In the data rows, 128 means zero.
Here are some numbered points:
[158 95 172 70 39 102 145 90 156 147 72 76 115 145 22 99 65 147
 115 77 145 151 93 199 95] 0
[108 126 124 146 121 210 108 115 159 169 131 139 81 134 144 162 74 168
 89 204 72 124 136 100 147] 1
[94 123 146 207 91 122 114 135 42 101 136 105 166 136 164 110 168 151
 132 151 108 142 124 135 101] 2
[140 124 121 180 149 132 79 157 121 162 149 110 115 146 175 122 150 125
 121 138 130 85 135 67 151] 3
[177 55 112 98 92 202 160 148 133 186 100 140 79 159 103 119 85 140
 148 156 192 91 93 123 105] 4
[201 150 124 157 153 125 114 149 90 110 107 123 157 114 170 92 133 121
 138 112 160 133 135 115 129] 5
[162 66 146 80 150 189 125 142 185 157 135 97 110 107 103 150 103 171
 124 138 151 71 109 137 104] 6
[117 99 123 122 97 155 117 144 146 96 122 96 103 101 140 94 66 173
 141 129 98 145 145 163 137] 7
[157 102 137 89 102 161 149 108 138 161 75 128 109 125 83 113 12 111
 103 133 117 102 138 165 122] 8
[160 124 115 70 42 148 173 84 191 142 109 96 125 100 59 110 58 125
 143 104 117 111 156 195 130] 9
[197 87 118 122 104 163 142 81 128 152 89 111 68 141 70 134 40 134
 112 132 43 130 122 131 91] 10
[115 203 138 198 173 103 113 178 46 85 178 180 140 155 187 86 150 109
 151 84 177 101 125 44 112] 11
[109 119 105 139 116 88 152 139 143 147 112 114 149 112 118 122 127 127
 102 130 143 128 84 151 115] 12
[124 142 115 137 110 149 153 105 153 114 85 151 119 73 152 119 128 131
 124 148 102 143 131 117 109] 13
[150 60 182 45 94 225 132 129 199 255 111 149 49 115 86 152 0 179
 118 122 147 44 194 127 44] 14
[109 91 97 117 90 171 136 129 152 123 99 130 92 88 151 145 131 138
 111 106 96 92 152 122 141] 15
[98 161 125 102 89 121 150 73 127 120 151 125 187 136 96 118 123 107
 137 112 141 164 140 142 107] 16
[167 118 143 91 100 122 153 142 174 189 104 105 117 97 130 181 60 122
 103 108 127 146 126 113 137] 17
[70 186 113 150 152 108 116 145 126 150 107 188 154 76 122 113 128 142
 164 96 82 158 132 126 134] 18
[95 143 119 128 131 153 144 143 147 114 128 157 166 184 123 127 175 129
 100 157 146 126 91 146 146] 19
[159 97 104 81 88 135 141 141 87 174 176 125 193 166 124 118 34 142
 131 134 145 59 160 141 101] 20
[159 131 123 126 122 96 120 141 139 157 121 142 126 153 151 104 73 100
 127 93 137 164 93 90 176] 21
[202 87 128 70 113 203 105 140 112 125 134 96 108 96 112 122 128 108
 133 83 178 94 143 91 95] 22
[158 125 116 162 141 131 133 138 56 114 160 146 150 166 144 127 172 156
 128 121 125 125 97 104 147] 23
[121 144 95 126 94 101 210 47 142 96 94 131 97 57 151 135 123 156
 122 98 110 150 150 113 75] 24
[65 175 109 182 170 141 73 153 100 95 141 147 96 151 151 130 207 122
 109 229 98 139 130 129 198] 25
[97 129 153 156 179 118 98 130 122 95 161 128 165 115 153 148 192 122
 114 150 110 110 94 80 104] 26
[156 133 139 145 130 128 108 193 99 105 176 116 141 124 152 76 121 111
 98 122 203 142 143 92 105] 27
[122 109 135 97 94 184 99 90 169 138 135 136 93 157 183 123 167 181
 129 149 121 99 107 106 90] 28
[142 89 167 116 166 180 140 141 144 124 138 134 142 146 126 153 120 91
 135 160 196 97 99 105 147] 29
[93 74 131 87 102 143 174 74 153 139 104 174 102 123 140 103 147 158
 120 67 128 131 123 186 124] 30
[129 52 127 137 116 145 102 117 140 177 117 162 80 146 115 148 97 200
 183 183 138 98 88 121 90] 31
[140 82 140 74 101 140 142 146 135 125 72 121 101 100 80 87 76 119
 109 54 156 166 158 117 142] 32
[136 134 93 103 104 184 182 130 171 166 138 119 104 111 101 110 85 188
 96 120 98 125 158 174 135] 33
[158 99 145 129 137 111 146 99 101 84 92 134 147 96 117 96 180 106
 117 98 79 161 90 116 146] 34
[133 102 77 142 166 130 122 162 110 127 128 123 126 145 161 161 171 101
 142 160 124 90 186 97 117] 35
[176 84 120 142 121 151 149 129 132 164 116 150 99 113 88 163 79 122
 107 91 138 122 159 174 105] 36
[104 152 128 195 156 57 144 189 86 72 141 121 200 143 150 107 215 92
 134 51 193 142 122 102 161] 37
[130 194 97 110 126 104 133 115 108 90 143 109 124 131 121 142 121 123
 90 175 106 157 149 183 95] 38
[107 185 159 152 162 31 211 100 87 43 196 95 162 153 113 86 172 147
 141 83 96 144 129 95 149] 39
[146 107 155 134 93 134 206 94 190 140 124 118 92 90 95 154 79 149
 109 141 71 134 170 149 126] 40
[146 187 131 151 119 56 142 162 63 137 176 128 176 125 199 103 166 111
 158 58 169 109 129 138 110] 41
[134 186 110 150 141 166 88 178 127 137 130 147 104 166 159 165 149 147
 80 186 116 120 189 94 161] 42
[124 170 106 210 193 84 96 164 125 108 126 172 130 165 166 147 163 134
 151 129 137 147 116 65 144] 43
[134 117 169 99 119 152 114 104 146 129 114 111 73 157 150 153 109 76
 114 114 186 103 146 107 105] 44
[84 137 125 194 185 139 52 138 85 124 194 122 108 142 209 194 201 159
 123 182 61 147 41 86 170] 45
[149 147 184 157 158 177 104 144 117 151 91 106 133 139 143 109 129 118
 139 140 155 94 154 106 185] 46
[84 146 133 158 116 175 139 157 152 90 85 87 165 160 145 160 186 109
 193 148 110 163 102 143 120] 47
[170 146 107 98 141 132 144 125 171 166 122 114 172 117 99 146 89 157
 166 125 143 129 151 128 106] 48
[148 83 185 104 125 174 128 157 114 172 146 176 112 171 120 141 28 119
 100 126 169 97 138 77 116] 49
[72 255 56 215 191 105 101 118 89 70 119 105 110 138 135 145 163 143
 166 163 41 169 87 159 162] 50
[165 157 135 119 108 99 138 155 103 127 126 150 142 132 156 99 139 109
 116 81 191 151 131 99 126] 51
[178 73 145 101 100 141 153 164 121 159 117 135 124 106 139 106 86 108
 140 103 190 117 142 120 183] 52
[137 71 128 99 112 151 111 145 186 212 121 146 63 154 110 140 17 170
 153 138 201 98 141 147 114] 53
[81 130 95 177 162 111 102 159 162 100 117 110 109 167 150 151 218 128
 145 154 74 155 151 109 151] 54
[148 10 133 0 52 218 166 130 188 248 95 103 83 103 43 172 0 100
 136 48 192 92 165 221 61] 55
[104 196 128 183 153 92 123 156 92 86 158 91 149 124 140 113 247 106
 131 169 121 123 104 169 162] 56
[117 144 131 138 79 195 142 117 119 196 159 129 79 133 123 175 73 181
 71 138 89 156 140 158 87] 57
[103 104 114 109 78 162 133 94 136 147 103 142 129 95 178 173 105 110
 169 151 118 107 91 156 115] 58
[122 122 120 139 129 212 128 160 129 174 129 121 90 180 141 131 104 95
 139 160 120 143 175 97 71] 59
[107 187 108 126 135 153 120 164 153 56 148 152 143 118 141 150 157 139
 148 148 110 118 139 139 125] 60
[182 141 140 130 156 111 141 134 98 104 106 159 153 129 129 146 156 130
 166 130 166 197 169 124 151] 61
[168 135 138 107 125 108 157 129 199 121 106 136 105 97 88 95 70 104
 120 77 160 90 173 154 84] 62
[119 159 129 151 156 99 100 144 113 92 145 113 131 189 173 106 142 142
 107 119 153 82 91 121 163] 63
[156 126 138 99 123 122 96 115 94 173 137 157 146 101 109 141 131 98
 130 159 122 150 147 136 112] 64
[152 139 106 158 146 154 80 132 117 148 161 122 103 124 135 162 170 129
 97 144 88 169 158 147 138] 65
[100 103 140 70 105 141 169 114 157 109 108 77 117 52 36 87 57 102
 124 90 94 98 130 182 131] 66
[125 107 171 103 89 127 186 98 157 132 108 101 117 143 70 107 106 128
 128 117 116 151 145 139 147] 67
[154 75 158 98 125 255 82 124 149 199 163 136 86 170 135 174 40 133
 92 146 155 114 123 169 111] 68
[102 111 151 109 80 160 170 86 176 148 112 84 117 104 44 156 87 105
 143 104 168 134 183 185 118] 69
[180 179 92 181 160 110 105 128 108 125 115 109 135 173 137 131 133 150
 98 112 98 138 144 124 150] 70
[134 130 138 130 140 172 116 179 167 105 187 117 74 101 124 139 117 148
 124 193 49 140 145 189 106] 71
[81 117 149 125 133 104 145 88 98 95 134 104 185 100 132 97 166 91
 114 120 144 150 115 129 128] 72
[98 184 126 156 194 75 129 141 102 117 127 170 153 140 168 105 180 82
 154 119 91 106 80 120 160] 73
[162 183 143 156 192 173 79 118 123 63 157 119 78 175 192 199 148 157
 87 131 105 140 97 64 143] 74
[110 93 180 75 126 221 152 156 153 179 145 155 134 123 140 180 61 101
 93 161 144 21 186 101 138] 75
[144 174 179 214 170 74 99 155 107 67 154 114 185 137 165 108 208 84
 133 109 142 126 128 89 126] 76
[135 146 137 172 135 54 140 110 114 91 146 99 162 96 141 80 180 101
 148 109 113 190 98 140 125] 77
[125 94 142 122 111 111 104 118 97 73 121 121 119 120 110 151 194 113
 116 140 128 152 120 160 103] 78
[125 139 116 179 175 110 110 128 123 137 155 118 122 123 110 113 159 174
 145 185 74 149 140 163 116] 79
[105 76 143 112 60 195 141 147 156 180 110 119 87 122 115 164 29 144
 126 129 131 93 116 171 109] 80
[108 58 122 94 63 106 104 79 126 133 121 111 88 95 101 135 25 107
 120 104 134 96 92 156 113] 81
[132 116 104 123 104 152 65 126 135 143 119 144 110 164 171 138 80 141
 158 149 122 97 132 155 88] 82
[103 122 125 97 135 154 74 103 125 177 131 135 116 150 67 131 94 140
 119 99 139 106 114 155 99] 83
[140 139 121 196 190 53 133 149 130 17 121 135 218 95 131 90 226 99
 176 62 144 119 72 86 145] 84
[125 175 137 216 188 114 64 170 115 66 186 178 155 138 182 127 226 157
 145 123 121 140 111 48 172] 85
[157 101 142 152 97 103 185 156 98 135 155 123 137 91 112 104 132 132
 131 159 120 127 139 108 134] 86
[107 156 150 163 98 167 106 147 120 159 157 47 123 124 133 193 153 131
 107 163 81 119 80 121 85] 87
[161 105 130 135 124 121 170 122 114 207 91 112 172 120 86 134 131 89
 155 59 171 111 108 145 111] 88
[116 129 158 103 83 179 86 129 101 162 118 122 81 74 125 155 98 158
 102 184 105 119 145 168 104] 89
[179 55 163 131 141 132 71 178 179 169 137 156 111 206 179 106 38 123
 143 61 255 88 152 94 94] 90
[102 158 133 170 189 131 138 156 111 173 185 131 119 159 134 141 211 144
 122 115 105 110 93 117 156] 91
[141 118 127 144 172 98 94 143 134 104 166 134 169 145 129 70 147 60
 119 64 156 112 146 116 167] 92
[198 133 179 126 143 92 106 142 169 124 109 177 114 161 133 153 135 149
 117 121 154 115 149 106 96] 93
[84 115 90 94 125 133 131 70 82 81 105 138 93 102 117 128 132 122
 162 128 76 110 104 137 108] 94
[145 64 181 125 101 187 144 115 167 168 125 134 106 108 96 122 11 154
 92 81 162 99 153 145 100] 95
[159 155 161 157 171 142 132 138 112 154 148 119 102 155 168 141 111 103
 118 111 116 128 97 136 135] 96
[152 15 178 111 94 233 136 99 182 130 148 147 61 140 121 185 124 156
 57 149 138 87 180 74 100] 97
[106 204 98 194 156 51 78 154 10 17 116 93 156 140 143 112 249 128
 130 111 69 199 84 119 171] 98
[115 98 133 134 104 179 132 104 136 180 170 158 117 145 119 114 93 128
 105 109 127 137 139 162 97] 99
[127 126 128 111 100 88 160 123 129 131 171 123 133 152 56 131 84 137
 111 91 120 96 142 150 102] 100
[70 131 151 129 136 136 133 123 134 135 152 122 130 137 125 139 131 137
 140 122 129 133 133 134 113] 101
[133 144 149 176 186 100 111 187 95 84 195 135 184 200 191 128 208 116
 125 98 175 120 107 72 199] 102
[129 104 108 100 76 119 203 98 116 150 68 157 105 150 79 138 87 121
 110 78 143 104 130 116 97] 103
[175 179 121 137 122 157 142 124 102 128 130 83 111 151 71 122 95 89
 127 83 135 129 158 202 94] 104
[97 128 128 110 137 173 75 133 160 149 85 95 103 183 150 117 121 125
 132 132 141 124 153 182 133] 105
[125 113 71 121 154 121 103 137 150 109 97 103 173 165 126 122 133 120
 158 96 120 108 128 113 149] 106
[120 161 142 80 127 70 149 113 133 117 100 62 101 106 135 100 156 93
 177 111 134 145 167 109 97] 107
[126 186 189 224 178 125 77 134 142 98 168 130 162 154 133 135 161 165
 162 189 124 148 81 122 178] 108
[145 179 137 120 131 79 122 90 150 79 162 158 142 142 127 88 129 126
 186 130 191 109 125 103 118] 109
[143 57 172 57 115 220 98 111 172 187 148 111 108 139 133 208 52 123
 101 176 157 49 161 126 65] 110
[127 113 166 140 153 165 111 123 130 126 147 119 115 142 130 126 175 156
 101 128 142 111 129 144 161] 111
[133 52 170 82 150 188 109 125 174 196 192 138 94 169 106 131 49 160
 102 143 175 69 208 126 90] 112
[98 179 153 189 181 122 95 108 59 47 160 121 167 162 205 102 239 143
 148 198 102 145 115 86 171] 113
[206 119 136 98 155 162 78 138 107 104 126 121 153 140 117 134 92 166
 104 124 170 129 100 162 123] 114
[109 181 112 163 203 112 61 175 111 74 106 145 160 117 192 116 189 134
 137 172 131 168 95 112 128] 115
[176 91 175 144 74 153 98 137 106 152 152 194 141 152 151 131 115 129
 145 175 175 118 134 101 136] 116
[152 112 173 120 95 164 226 119 137 169 73 106 151 141 67 109 112 101
 121 107 190 135 138 132 100] 117
[191 59 152 26 65 233 108 149 154 234 134 115 62 137 143 155 13 108
 121 132 208 69 177 114 102] 118
[156 36 145 8 82 176 164 121 214 255 167 110 95 124 86 121 0 131
 70 68 205 51 202 141 61] 119
[120 148 155 158 145 95 161 142 46 66 119 153 215 108 166 114 179 121
 167 63 127 149 165 131 125] 120
[103 88 149 128 123 181 96 103 131 135 103 159 70 137 117 138 140 175
 64 158 81 125 115 125 113] 121
[134 145 104 111 142 114 122 119 88 69 162 113 153 131 181 129 105 121
 138 98 96 145 84 115 130] 122
[142 132 90 100 72 170 125 130 142 166 115 117 103 136 138 153 118 127
 132 137 134 120 136 123 89] 123
[155 154 133 131 125 129 120 110 110 83 119 167 132 134 137 157 163 97
 170 105 159 167 144 89 167] 124
[139 51 104 82 104 214 130 112 191 214 124 186 83 194 121 161 41 166
 97 190 124 93 101 121 84] 125
[62 94 136 151 78 173 120 127 130 125 167 123 77 115 186 155 107 167
 78 169 59 133 135 153 109] 126
[97 121 139 163 119 75 165 137 79 104 182 116 122 139 180 121 197 76
 138 107 129 138 105 122 164] 127
New points follow, each followed by the number of its nearest point above, looking only along the 3 directions in which the numbered points spread most.
[173 122 145 118 146 110 114 181 152 104 155 116 157 133 162 132 118 93
 177 160 131 103 99 84 116] 46
[155 115 154 103 127 132 147 128 153 157 103 67 153 101 90 140 98 151
 100 126 124 104 98 96 131] 48
[129 132 102 85 123 82 141 125 114 155 171 84 86 132 77 115 137 98
 132 128 135 202 125 121 108] 12
[105 151 125 122 169 106 166 132 118 103 89 109 177 128 62 119 128 125
 145 66 125 117 145 95 137] 107
[132 110 183 125 131 160 119 130 110 43 156 193 62 99 167 154 96 169
 106 190 52 141 133 118 180] 87
[99 127 119 108 123 101 107 93 101 127 130 171 96 122 146 121 151 142
 135 183 98 111 124 121 128] 65
[128 119 85 156 112 85 149 162 100 134 118 101 133 136 107 111 136 97
 131 86 141 159 144 147 130] 107
[122 112 99 70 65 151 158 93 127 149 125 140 94 93 47 140 88 138
 132 163 132 149 134 166 161] 40
[115 130 95 100 97 101 167 99 84 72 99 141 138 65 72 132 160 96
 170 126 60 133 123 153 138] 24
[123 138 97 104 147 78 163 104 136 130 99 102 137 108 111 104 78 106
 153 125 139 156 112 163 121] 16
[93 192 129 192 196 84 105 158 127 30 120 108 156 130 136 89 202 126
 141 122 90 151 58 104 162] 56
[126 134 103 174 135 99 152 193 126 111 159 123 188 128 137 120 154 100
 120 127 133 138 149 83 106] 124
[85 111 153 127 131 156 137 86 189 195 112 143 78 140 148 180 52 155
 124 207 88 99 126 161 108] 57
[185 121 136 156 173 113 142 160 162 102 142 156 182 175 157 109 149 101
 131 125 209 123 144 120 126] 27
[111 111 124 78 56 174 152 96 157 134 75 126 110 86 89 109 100 129
 174 110 60 122 95 195 99] 40
[119 76 144 110 154 187 44 201 134 178 133 125 106 148 203 167 171 113
 63 157 98 86 106 75 175] 42
[79 90 141 130 114 170 61 143 171 143 160 114 68 184 125 173 109 167
 127 211 81 111 159 143 123] 1
[157 102 116 90 102 88 168 103 87 151 114 134 162 151 156 56 98 63
 137 46 214 116 112 149 80] 88
[144 92 146 94 141 203 62 75 150 175 111 129 136 134 146 186 100 140
 122 144 93 108 141 105 110] 31
[120 177 100 146 159 90 133 119 121 126 135 102 197 177 135 108 184 89
 146 98 116 167 133 130 117] 127
[113 146 109 128 179 130 132 112 145 124 120 133 116 134 115 109 111 145
 144 84 135 143 66 128 133] 86
[107 93 132 155 106 89 101 139 140 137 118 144 181 99 168 105 160 140
 82 105 147 116 167 105 145] 106
[134 113 122 120 90 125 145 131 136 155 139 161 138 147 124 120 115 130
 128 153 112 117 156 144 110] 64
[101 135 134 148 171 110 110 164 126 99 108 135 153 129 134 128 134 106
 104 203 118 99 132 118 76] 19
[117 184 119 135 132 93 135 115 127 91 142 142 114 145 108 112 205 90
 134 159 88 103 169 103 156] 2
[113 103 130 59 60 126 152 58 115 98 101 81 115 71 84 141 85 116
 144 112 107 156 156 190 106] 66
[104 124 171 173 159 111 107 107 114 86 135 147 142 58 123 148 174 140
 132 133 64 154 140 152 159] 47
[174 163 143 124 70 87 182 67 133 156 81 126 69 93 59 85 37 123
 134 93 78 175 162 172 110] 66
[72 76 133 142 169 128 72 132 133 116 123 135 99 176 197 138 127 177
 93 144 114 48 127 99 155] 42
[124 99 110 127 107 115 114 123 146 205 114 136 143 122 148 128 110 153
 140 91 134 92 110 175 122] 48
[113 57 111 128 127 214 71 124 96 135 146 120 71 103 126 195 144 195
 87 204 114 125 152 126 172] 1
[158 131 153 168 179 159 148 147 132 169 154 139 157 115 118 157 101 127
 123 138 127 85 122 139 140] 114
[104 197 94 159 134 37 151 134 130 32 134 66 137 136 129 72 205 115
 126 86 114 148 64 125 159] 39
[125 91 135 122 115 154 141 119 161 140 111 147 110 129 96 120 111 130
 123 164 110 107 162 127 111] 123
[83 69 156 121 139 115 94 114 137 157 116 121 123 165 169 154 122 86
 111 81 158 152 114 120 108] 114
[100 214 83 225 175 37 112 113 94 9 96 140 156 129 99 101 237 140
 107 164 98 178 78 78 148] 98
[174 68 166 43 103 185 166 149 186 121 102 116 72 106 118 162 22 165
 145 166 132 115 133 189 104] 80
[114 162 159 130 135 125 74 111 122 70 153 96 139 133 138 98 134 131
 153 125 164 151 113 145 129] 122
[136 149 102 139 137 117 135 94 132 114 155 121 120 166 131 101 155 126
 185 146 115 161 124 142 92] 78
[123 90 147 102 95 167 101 149 147 176 135 176 113 124 129 152 91 140
 119 136 145 105 128 152 115] 6
[146 143 115 136 96 84 166 121 111 112 134 59 162 105 143 108 175 141
 114 124 119 151 145 135 132] 34
[97 91 115 88 48 206 133 127 204 171 111 125 88 118 125 163 48 143
 87 133 140 99 119 142 114] 80
[143 126 89 137 192 90 87 142 167 157 115 131 190 204 162 114 151 89
 135 92 155 106 107 72 119] 27
[116 141 126 164 159 138 98 188 122 106 157 154 101 138 160 97 149 194
 119 136 76 101 142 143 119] 65
[71 115 92 152 134 171 122 172 146 157 91 138 131 133 145 142 127 153
 123 222 128 109 155 116 131] 28
[115 169 160 137 161 130 86 138 83 64 151 139 143 164 170 150 174 126
 168 141 130 106 105 61 145] 43
[118 209 112 160 152 91 91 118 118 109 139 172 155 150 209 128 185 154
 117 126 123 145 126 133 202] 115
[133 123 105 132 183 138 100 132 151 108 146 142 178 149 182 158 239 116
 99 139 81 143 81 84 155] 108
[151 72 94 94 97 152 140 161 124 161 92 163 114 144 106 157 85 162
 121 174 150 95 135 159 70] 6
[114 166 105 87 144 96 145 98 93 66 117 115 158 95 74 108 98 146
 140 131 72 135 93 164 84] 24
[131 102 107 72 97 146 119 133 135 202 143 131 124 123 119 157 47 112
 99 130 75 91 145 159 100] 80
[124 155 119 182 144 57 176 114 70 84 124 161 169 149 136 111 188 98
 131 123 159 154 121 143 177] 120
[121 122 70 112 120 121 158 119 143 108 92 110 150 128 147 106 160 71
 119 56 135 171 106 108 127] 107
[138 89 116 153 130 155 178 147 127 234 117 137 128 123 121 131 153 118
 124 98 155 151 179 152 84] 48
[147 140 126 150 156 73 112 127 147 108 106 142 142 130 138 130 110 145
 77 144 150 145 115 132 158] 106
[127 126 137 121 115 160 111 155 152 153 154 161 84 142 148 163 108 142
 126 183 124 113 105 127 72] 28
[126 99 129 125 93 143 119 143 94 123 133 118 94 143 109 95 65 113
 122 85 172 132 106 129 120] 48
[130 170 114 157 177 19 113 188 124 51 136 113 144 113 219 78 200 136
 137 134 161 113 74 106 160] 76
[162 131 145 162 157 72 143 150 92 156 108 157 144 128 135 152 135 112
 134 127 198 76 102 117 108] 27
[100 200 109 170 168 52 87 130 75 95 158 114 146 108 86 104 201 149
 131 149 105 164 124 147 138] 56
[119 190 86 165 180 50 112 129 85 33 146 157 136 192 151 99 204 94
 111 91 134 182 68 74 193] 76
[147 217 99 191 129 77 137 184 81 49 121 150 104 170 154 149 187 114
 155 88 129 163 125 123 146] 73
[103 170 84 96 109 104 194 24 161 172 91 82 97 98 80 139 77 154
 149 68 116 170 110 209 96] 66
[181 99 139 128 82 118 185 118 165 149 141 131 194 146 147 113 138 81
 118 78 155 155 97 165 171] 88
[131 115 147 114 98 193 127 76 155 157 120 128 76 101 96 127 44 129
 124 155 112 135 154 201 116] 10
[135 196 143 191 191 120 132 209 116 90 127 117 108 142 156 121 212 130
 134 156 138 129 110 142 160] 115
[109 84 140 136 120 111 128 151 161 149 152 113 163 162 111 96 128 116
 127 89 184 107 154 105 124] 21
[119 189 134 204 193 52 100 149 65 52 163 149 173 144 151 91 193 139
 127 127 145 170 60 89 188] 76
[67 132 118 141 96 226 105 115 132 156 91 84 81 134 103 250 160 138
 79 152 64 155 91 105 144] 126
[148 98 113 119 135 168 110 207 130 149 117 112 165 162 179 92 199 107
 110 96 167 98 140 88 158] 27
[62 169 128 158 165 70 154 201 181 95 137 124 141 154 132 126 178 119
 116 93 103 135 129 74 144] 127
[79 177 100 173 154 89 123 105 111 65 116 113 120 127 155 133 227 159
 159 139 97 180 93 124 175] 56
[64 68 165 162 130 104 96 162 125 154 133 104 139 110 139 131 127 108
 102 133 128 125 85 154 122] 101
[154 148 107 138 108 111 138 65 116 118 113 129 92 183 141 132 175 132
 111 151 141 196 163 148 105] 78
[161 145 155 84 93 116 148 92 120 147 93 90 160 102 132 123 85 97
 167 100 181 134 140 133 97] 88
[112 85 109 125 137 113 76 177 124 168 113 107 146 172 124 110 125 159
 135 180 114 155 165 88 137] 111
[129 149 123 135 147 116 61 143 95 88 131 152 123 127 172 156 177 134
 94 242 135 160 109 107 75] 74
[73 169 97 155 133 86 151 126 103 101 116 161 161 113 107 128 186 94
 164 121 93 177 100 116 140] 77
[123 103 129 149 179 74 104 87 83 119 93 160 105 164 149 100 135 89
 155 134 116 131 40 135 119] 122
[116 111 66 78 88 161 146 43 160 114 103 130 80 114 106 92 155 177
 134 181 77 112 115 157 82] 40
[144 134 166 127 121 125 131 124 163 162 127 117 106 153 105 81 98 119
 128 114 113 123 155 132 129] 48
[151 140 115 173 171 107 163 184 131 66 107 109 217 157 141 84 187 75
 81 106 155 195 72 158 140] 120
[173 75 153 119 111 141 164 121 119 111 117 130 148 109 94 117 100 185
 89 108 109 129 120 195 113] 30
[133 159 128 127 148 103 146 109 89 67 134 139 164 155 108 158 189 107
 137 111 105 177 143 115 167] 127
[171 91 147 169 87 159 131 141 103 177 164 107 152 177 145 126 165 97
 91 162 159 141 166 116 155] 46
[79 209 93 209 138 42 80 108 59 0 115 94 191 144 155 80 219 131
 175 156 124 140 117 139 224] 98
[107 157 133 142 133 106 137 121 139 59 170 115 140 104 127 101 147 136
 159 139 88 139 139 117 167] 18
[169 79 145 95 91 107 174 96 151 160 139 104 94 121 81 123 68 99
 166 142 148 123 113 143 119] 103
[143 162 148 109 93 142 118 120 121 106 137 106 153 160 136 109 146 137
 177 134 108 159 98 144 150] 78
[116 115 127 108 193 169 33 152 151 167 159 125 98 112 145 171 146 218
 60 163 92 56 105 151 111] 1
[135 133 113 132 141 127 150 92 119 146 127 131 137 140 103 120 124 125
 118 82 149 141 147 68 135] 21
[168 51 141 56 52 154 174 157 177 238 99 123 128 81 92 116 0 89
 128 71 229 100 234 135 108] 119
[162 175 104 129 155 211 120 110 121 191 134 137 79 131 116 149 132 164
 80 205 111 100 90 155 144] 121
[128 125 101 120 142 120 126 86 127 145 161 173 163 97 105 133 131 99
 113 141 100 165 149 105 116] 101
[119 174 65 185 158 40 136 138 143 95 175 129 166 108 106 117 214 119
 160 47 113 174 139 109 168] 39
[128 123 121 143 88 47 193 106 114 137 119 117 166 104 125 51 113 105
 120 74 160 137 132 125 141] 107
[99 131 74 148 136 99 147 99 140 45 112 79 177 80 107 105 120 123
 121 98 86 126 151 169 155] 34
[163 109 158 116 80 157 172 120 124 149 160 138 93 135 133 111 99 119
 95 113 172 56 190 144 55] 20
[114 146 91 61 133 182 121 102 121 175 104 112 97 57 104 136 77 133
 138 119 88 79 100 144 88] 33
[155 114 127 157 119 183 101 166 116 168 195 119 98 167 110 173 132 136
 101 128 136 52 109 147 156] 59
[153 86 129 58 0 149 119 112 191 151 125 143 59 174 51 125 51 144
 164 113 131 119 143 156 115] 8
[149 191 105 154 148 16 158 132 75 58 120 126 218 132 175 122 223 71
 159 67 164 172 136 119 131] 84
[95 129 143 139 117 125 140 96 152 147 128 135 80 116 111 124 59 157
 132 131 182 109 155 126 146] 83
[154 66 144 125 100 123 165 175 129 176 152 172 99 146 132 173 94 127
 122 144 165 133 107 131 126] 44
[118 126 147 95 165 141 170 166 64 152 144 145 81 170 99 210 171 121
 146 137 108 92 140 108 122] 111
[110 162 128 144 170 118 79 145 109 114 122 157 129 137 154 92 191 162
 180 142 105 141 105 98 156] 26
[127 194 114 137 183 71 114 123 53 125 146 117 91 114 110 95 182 112
 122 126 77 133 115 116 153] 2
[118 195 120 121 161 146 127 124 111 117 166 162 141 120 154 155 218 100
 69 118 57 97 79 99 156] 54
[138 120 161 152 153 113 139 153 97 90 176 130 152 156 134 127 124 109
 93 115 124 138 115 166 93] 106
[104 127 159 125 134 166 131 131 123 154 116 97 94 156 164 197 106 147
 106 156 119 138 136 102 115] 28
[144 134 127 152 114 133 109 111 120 140 111 112 159 104 137 85 106 121
 109 107 131 133 129 150 136] 86
[85 88 160 137 125 184 123 120 147 154 132 163 100 134 124 153 105 138
 86 184 160 70 155 163 158] 31
[128 51 136 100 79 205 141 69 169 203 151 98 85 71 68 119 108 116
 101 97 161 93 163 167 104] 8
[99 145 121 71 145 99 153 66 175 87 123 102 146 132 79 119 146 154
 107 112 98 138 118 170 139] 24
[132 148 124 150 147 128 102 122 104 76 104 115 93 121 121 151 137 145
 112 159 151 116 128 104 136] 19
[159 131 152 120 134 51 122 125 129 99 107 135 167 159 177 79 172 85
 219 71 154 147 138 66 159] 41
[112 160 125 110 67 124 171 86 141 120 87 125 121 90 112 111 114 100
 169 135 100 99 145 224 151] 24
[125 86 157 106 130 159 73 146 86 173 143 109 97 167 172 149 100 108
 89 138 175 141 137 113 151] 116
[138 20 150 22 0 239 134 119 233 255 101 107 36 107 42 184 0 150
 158 148 160 80 143 177 81] 14
[85 222 150 167 186 114 110 88 71 75 109 109 146 111 192 161 163 139
 151 147 109 151 81 101 157] 56
[118 132 95 143 160 130 87 169 93 122 156 170 114 123 126 157 134 121
 150 192 97 77 105 87 126] 42
[133 189 124 166 141 76 121 87 82 72 152 113 134 147 175 144 218 153
 140 157 106 107 106 142 187] 56
[128 119 170 70 54 136 187 110 142 188 108 138 64 94 44 146 35 117
 112 124 126 141 157 212 53] 9
[148 140 104 171 151 202 57 174 106 132 135 145 59 113 118 177 178 133
 102 185 92 155 123 97 110] 42
[115 149 32 95 54 126 174 92 137 125 111 102 91 97 117 188 120 114
 186 93 124 161 156 150 135] 24
[85 113 79 54 88 177 144 86 154 137 94 60 124 88 45 134 98 170
 50 121 138 130 155 190 131] 40
[145 124 157 140 114 121 150 156 130 118 107 162 94 96 102 136 143 150
 135 108 129 155 202 164 145] 12
[112 180 144 98 171 69 157 147 135 62 133 103 115 115 67 90 150 103
 191 125 111 165 105 186 147] 34
[142 128 154 154 188 192 88 117 121 112 173 142 106 128 153 190 103 163
 79 231 81 111 122 108 134] 42
[112 205 158 249 180 105 76 169 116 51 148 162 115 161 154 153 247 125
 119 174 105 159 111 90 140] 113
[81 189 98 128 163 67 115 142 82 93 129 132 158 119 177 109 202 95
 142 140 150 189 111 115 141] 73
[50 240 70 163 142 57 118 132 106 38 136 140 163 126 165 142 170 108
 172 134 89 142 123 111 176] 56
[36 186 98 172 134 64 121 121 104 82 144 130 109 114 149 112 217 142
 168 121 71 152 115 107 133] 56
